W = [  0   2   2   1 -40   1   0  -2  17 -25   7   6]
W[0] => 0
W[3] => 1
W[7] => -2
W[9] => -25
W[2] => 2

m =
[[  0   8 -28 -18  -2   6]
 [  0   1   2  -2  -4  -1]
 [-27   1  33  25  -4  -9]
 [-20  18   9 -11  14  14]
 [  0   1   1  -2  -4  -1]
 [  0  -1   0   1  -1   1]
 [  5  -1  -1  -8  -2   3]
 [ -9  -8  -9  19  10   2]
 [-14  10   5  -7  11   9]
 [-10   4  -3  16   7  -2]
 [  7  -3  -8  -7  -6   2]]
m[-11, 0] = 0
m[5, 5] = 1
m[7, -2] = 10
m[-11, 4] = -2
m[4, 4] = -4
m[-3, -1] = 9
m[-5, -3] = -8
m[0, -5] = 8
m[-2, 5] = -2
m[:, -3] = [-18, -2, 25, -11, -2, 1, -8, 19, -7, 16, -7]
m[3, 4] = 14
m[:, 5] = [6, -1, -9, 14, -1, 1, 3, 2, 9, -2, 2]
m[-5, 4] = -2
m[10, -6] = 7
m[-10, 5] = -1
m[-9, -4] = 33
m[-1, -3] = -7
m[-3, 4] = 11
m[10, -4] = -8
m[-4, 3] = 19
m[8] = [-14, 10, 5, -7, 11, 9]
m[-6, 2] = 0
m[-2, 2] = -3
m[3] = [-20, 18, 9, -11, 14, 14]
m[9, -3] = 16
m[-9] = [-27, 1, 33, 25, -4, -9]
m[-5] = [5, -1, -1, -8, -2, 3]
m[-4] = [-9, -8, -9, 19, 10, 2]
m[1, 1] = 1
m[-10] = [0, 1, 2, -2, -4, -1]
m[-7] = [0, 1, 1, -2, -4, -1]

B = [[6350, 6289, 4703, 5940], [6429, 5775, 5491, 6904], [6923, 6578, 3146, 5806], [5543, 4877, 5598, 6949], [6540, 6362, 9550, 5787], [5808, 4717, 4454, 6536], [5751, 6191, 5818, 6216]]
Indices start at 0.
(0, 0) => 6350
(4, 3) => 5787
(2, 2) => 3146
(5, 0) => 5808
(5, 2) => 4454
(5, 3) => 6536
(6, 1) => 6191
(5, 1) => 4717
(4, 0) => 6540
(0, 1) => 6289
(0, 3) => 5940
(6, 0) => 5751
(3, 1) => 4877
(4, 1) => 6362

M = [-24  26  -2 -36   1  -2   0   0  19   1   2   8  -1 -16  -1  15]
M[-16] => -24
M[15] => 15
M[-6] => 2
M[-2] => -1
M[5] => -2
M[-5] => 8

data =
[[300   4 869 360]
 [303 376 267  85]
 [372 117 390 634]
 [283 485 167 306]
 [241 330 102 432]
 [260 183 735 337]
 [359 383 239 345]
 [317 146 578 527]]
Indices start at 0.
(0, 0) => 300
(5, 3) => 337
(1, 1) => 376
(0, 2) => 869
(4, 1) => 330
(3, 1) => 485
(0, 3) => 360
(6, 1) => 383
(1, 3) => 85
(5, 0) => 260
(4, 2) => 102
(3, 3) => 306
(2, 1) => 117
(6, 2) => 239

arr =
array([[-1.432, -0.157, -0.186, -1.225, -0.432, -2.161, -0.204, -1.276,
         0.331],
       [-1.100, -0.283, -0.865, -1.406,  0.080, -0.378,  0.422, -0.111,
        -0.920],
       [-2.288, -0.774, -0.696, -0.351,  0.201, -0.321, -0.256,  1.323,
        -0.718],
       [ 0.399, -0.579, -1.853,  0.910,  1.551, -1.661, -1.839, -0.558,
        -0.217],
       [-0.441,  0.715, -0.219, -0.038, -0.123, -0.256, -0.788,  0.340,
        -1.279],
       [-0.143, -1.364, -0.618, -0.499, -0.256,  0.193, -1.136, -0.256,
        -1.413],
       [-0.734, -0.717,  0.844, -0.867, -1.734,  0.111,  0.091, -0.256,
        -0.256],
       [-0.256,  0.352, -0.922,  0.195,  0.674, -0.026,  0.767,  0.956,
         1.781]])
arr[0][0]: -1.432
arr[0][8]: 0.331
arr[0][2]: -0.186
arr[5][3]: -0.499
arr[6]: [-0.734, -0.717, 0.844, -0.867, -1.734, 0.111, 0.091, -0.256, -0.256]
arr[5]: [-0.143, -1.364, -0.618, -0.499, -0.256, 0.193, -1.136, -0.256, -1.413]
arr[1][3]: -1.406
arr[1]: [-1.100, -0.283, -0.865, -1.406, 0.080, -0.378, 0.422, -0.111, -0.920]
arr[6][7]: -0.256
arr[6][5]: 0.111
arr[6][6]: 0.091
arr[3]: [0.399, -0.579, -1.853, 0.910, 1.551, -1.661, -1.839, -0.558, -0.217]
arr[4][7]: 0.340
arr[2]: [-2.288, -0.774, -0.696, -0.351, 0.201, -0.321, -0.256, 1.323, -0.718]
arr[3][3]: 0.910
arr[0]: [-1.432, -0.157, -0.186, -1.225, -0.432, -2.161, -0.204, -1.276, 0.331]
arr[6][8]: -0.256
arr[6][1]: -0.717
arr[:, 4]: [-0.432, 0.080, 0.201, 1.551, -0.123, -0.256, -1.734, 0.674]
arr[4][6]: -0.788
arr[7][6]: 0.767
arr[5][0]: -0.143
arr[4]: [-0.441, 0.715, -0.219, -0.038, -0.123, -0.256, -0.788, 0.340, -1.279]
arr[4][4]: -0.123
arr[2][7]: 1.323
arr[1][5]: -0.378
arr[3][2]: -1.853
arr[:, 3]: [-1.225, -1.406, -0.351, 0.910, -0.038, -0.499, -0.867, 0.195]
arr[2][4]: 0.201
arr[1][7]: -0.111
arr[:, 1]: [-0.157, -0.283, -0.774, -0.579, 0.715, -1.364, -0.717, 0.352]
arr[4][1]: 0.715
arr[:, 0]: [-1.432, -1.100, -2.288, 0.399, -0.441, -0.143, -0.734, -0.256]

a = [-9 35 -2 30]
a[-4] = -9
a[-2] = -2
a[-3] = 35

grid =
[[  85.4  -50.7   -1.0   26.8   21.0   -7.4  -28.5]
 [-220.0   14.6  -39.3   46.0    6.3  -37.7  -28.8]
 [  88.7  -30.1    2.0    1.5  147.9   -5.7  -28.6]]
Indices start at 0.
row 0 col 0 -> 85.4
row 2 col 4 -> 147.9
row 1 col 2 -> -39.3
row 0 col 2 -> -1.0
row 2 col 2 -> 2.0
row 0 col 6 -> -28.5
row 2 col 5 -> -5.7
row 0 col 3 -> 26.8
row 0 col 1 -> -50.7
row 1 col 3 -> 46.0

A =
[[ -2  -6 -17  -3 -20  -6]
 [-11  -2   2  -5  -2   1]
 [ 20 -33  24  20 -17   8]]
A[0, 0]: -2
A[1, 4]: -2
A[0, 4]: -20
A[0, 1]: -6
A[1, 2]: 2
A[2, 3]: 20
A[0, 5]: -6
A[:, 5]: [-6, 1, 8]

X =
0.04,0.09,0.13,0.21,-0.12,0.12
0.03,0.09,0.10,0.15,-0.08,0.11
0.10,0.11,-0.02,-0.21,0.01,-0.03
0.04,0.16,0.08,0.08,0.11,0.14
0.15,0.14,-0.01,0.19,0.09,-0.01
0.06,-0.03,0.08,0.11,0.16,0.18
Indices start at 0.
(0, 0) = 0.04
(4, 2) = -0.01
(2, 2) = -0.02
(4, 5) = -0.01
(2, 3) = -0.21
(0, 2) = 0.13
(0, 4) = -0.12
(2, 4) = 0.01
(1, 5) = 0.11
(4, 1) = 0.14
(1, 3) = 0.15
(3, 4) = 0.11
(0, 5) = 0.12
(5, 1) = -0.03
(3, 5) = 0.14
(1, 2) = 0.10
